[[134 131 118 126 130 126 130 125 123]
 [129 133 122 137 131 131 128 122 134]
 [118 124 151 127 118 128 127 138 133]
 [135 136 103 138 137 131 127 114 131]
 [134 128 119 122 130 125 130 128 121]
 [133 134 112 134 136 129 128 119 129]]
->
[[134 131 118 126 130 126 130 125 123]
 [118 124 151 127 118 128 127 138 133]
 [134 128 119 122 130 125 130 128 121]]

[[132 145 128 134]
 [127 129 122 117]
 [128 135 130 130]
 [128 141 133 134]
 [133 149 129 136]
 [126 130 130 127]
 [130 134 132 140]
 [127 125 123 116]]
->
[[132 145 128 134]
 [128 135 130 130]
 [133 149 129 136]
 [130 134 132 140]]

[[137 117 111 124 130 128 114 135 130 115 132 142 137]
 [121 130 144 123 107 140 133 130 137 133 117 126 123]
 [135 132 138 138 113 126 128 135 143 123 125 108 124]
 [141 136 112 118 135 124 112 117 123 136 125 138 131]
 [118 131 151 117 123 136 139 127 140 131 121 131 130]]
->
[[137 117 111 124 130 128 114 135 130 115 132 142 137]
 [135 132 138 138 113 126 128 135 143 123 125 108 124]
 [118 131 151 117 123 136 139 127 140 131 121 131 130]]

[[107 108 108 109 147 108]
 [147 149 147 146 110 148]
 [108 108 107 107 148 107]
 [108 108 108 108 147 107]
 [108 109 109 108 148 107]
 [108 109 108 107 148 109]
 [109 107 109 109 147 107]
 [149 148 147 147 107 148]
 [109 108 110 111 149 109]]
->
[[107 108 108 109 147 108]
 [108 108 107 107 148 107]
 [108 109 109 108 148 107]
 [109 107 109 109 147 107]
 [109 108 110 111 149 109]]

[[129 128 131 127 126 127 129 135 127 127 127 127 130 129]
 [135 129 115 125 112 135 135 141 137 127 135 133 125 124]
 [126 126 120 134 132 137 124 136 126 129 129 126 124 131]
 [132 132 139 121 138 117 114 149 133 124 145 132 122 136]
 [139 129 108 123 102 140 138 143 139 126 138 137 125 120]
 [134 128 122 126 117 135 132 136 125 125 128 134 129 122]]
->
[[129 128 131 127 126 127 129 135 127 127 127 127 130 129]
 [126 126 120 134 132 137 124 136 126 129 129 126 124 131]
 [139 129 108 123 102 140 138 143 139 126 138 137 125 120]]

[[137 116 133 119 127 125 121 133 130 123 137 134 129 135 128]
 [123 128 108 116 103 123 123 133 121 121 124 125 120 130 101]
 [116 126 120 133 114 132 121 124 132 127 117 131 133 128 113]]
->
[[137 116 133 119 127 125 121 133 130 123 137 134 129 135 128]
 [116 126 120 133 114 132 121 124 132 127 117 131 133 128 113]]

[[125 127 130 129 133 127]
 [126 127 135 130 143 114]
 [123 128 130 129 133 140]
 [127 128 133 129 138 118]
 [124 127 131 129 134 127]
 [128 128 133 129 138 118]
 [129 130 129 128 135 157]
 [126 129 128 129 131 141]
 [126 127 130 129 133 125]
 [127 128 129 128 130 127]
 [121 127 132 130 137 130]
 [125 128 129 129 131 133]]
->
[[125 127 130 129 133 127]
 [123 128 130 129 133 140]
 [124 127 131 129 134 127]
 [129 130 129 128 135 157]
 [126 127 130 129 133 125]
 [121 127 132 130 137 130]]
---
[[116 120 126 123 139 137 133 143 136]
 [117 137 110 117 134 138 130 116 116]
 [125 134 141 133 128 119 118 146 116]
 [127 139 138 132 127 118 117 142 112]
 [117 118 110 126 140 141 139 118 133]
 [139 135 121 134 108 118 104 121 101]]
->
[[117 118 110 126 140 141 139 118 133]
 [116 120 126 123 139 137 133 143 136]
 [125 134 141 133 128 119 118 146 116]
 [139 135 121 134 108 118 104 121 101]
 [117 137 110 117 134 138 130 116 116]
 [127 139 138 132 127 118 117 142 112]]

[[138 110 150 118 133 143 118 110]
 [110 126 124 151 124 124 122 126]
 [127 111 144 132 137 134 122 109]
 [151 109 146 121 142 149 123 112]]
->
[[151 109 146 121 142 149 123 112]
 [138 110 150 118 133 143 118 110]
 [127 111 144 132 137 134 122 109]
 [110 126 124 151 124 124 122 126]]

[[145 128 123 123 122 129 130 135 131 125 137 129 132 127]
 [122 121 122 122 128 152 123 121 130 125 121 147 123 138]
 [138 123 117 119 136 125 124 114 132 115 119 122 114 127]]
->
[[122 121 122 122 128 152 123 121 130 125 121 147 123 138]
 [138 123 117 119 136 125 124 114 132 115 119 122 114 127]
 [145 128 123 123 122 129 130 135 131 125 137 129 132 127]]

[[132 119 147 127 126 127 131]
 [134 131 137 124 128 128 127]
 [140 130 132 116 126 128 140]
 [133 124 133 125 138 137 134]
 [126 121 149 126 132 131 126]]
->
[[132 119 147 127 126 127 131]
 [126 121 149 126 132 131 126]
 [133 124 133 125 138 137 134]
 [140 130 132 116 126 128 140]
 [134 131 137 124 128 128 127]]

[[125 131 113 138 115 114 125 133 144 146 138 119 151 130 149 128]
 [118 130 119 120 127 127 126 142 115 117 122 133 114 142 114 133]]
->
[[118 130 119 120 127 127 126 142 115 117 122 133 114 142 114 133]
 [125 131 113 138 115 114 125 133 144 146 138 119 151 130 149 128]]

[[153 122 129 138 155 127 130 136 138 102 143 129 129 156]
 [131 137 141 130 102 133 127 128 149 125 135 126 132 124]
 [153 121 137 150 125 132 128 129 127 108 144 132 117 134]
 [142 128 133 120 149 127 117 139 140 114 131 131 136 137]]
->
[[153 121 137 150 125 132 128 129 127 108 144 132 117 134]
 [153 122 129 138 155 127 130 136 138 102 143 129 129 156]
 [142 128 133 120 149 127 117 139 140 114 131 131 136 137]
 [131 137 141 130 102 133 127 128 149 125 135 126 132 124]]

[[133 123 128 125 122 123 132 128 124 129 125 122 126]
 [133 128 130 133 131 125 125 128 133 124 131 129 129]
 [138 130 127 125 125 135 125 127 119 132 127 123 130]
 [133 125 129 127 139  98 130 126 124 133 137 129 128]]
->
[[133 123 128 125 122 123 132 128 124 129 125 122 126]
 [133 125 129 127 139  98 130 126 124 133 137 129 128]
 [133 128 130 133 131 125 125 128 133 124 131 129 129]
 [138 130 127 125 125 135 125 127 119 132 127 123 130]]

[[123 134 121 128 146 107 120 121 131 132 148 108]
 [131 119 128 127 120 122 122 126 130 128 125 118]
 [131 114 122 103 102 151 118 131 104 118 150 152]
 [140 120 117 112 105 115 112 124 108 141 130 118]
 [143 116 117 107 129 131 129 125 143 128 107 136]]
->
[[131 114 122 103 102 151 118 131 104 118 150 152]
 [143 116 117 107 129 131 129 125 143 128 107 136]
 [131 119 128 127 120 122 122 126 130 128 125 118]
 [140 120 117 112 105 115 112 124 108 141 130 118]
 [123 134 121 128 146 107 120 121 131 132 148 108]]
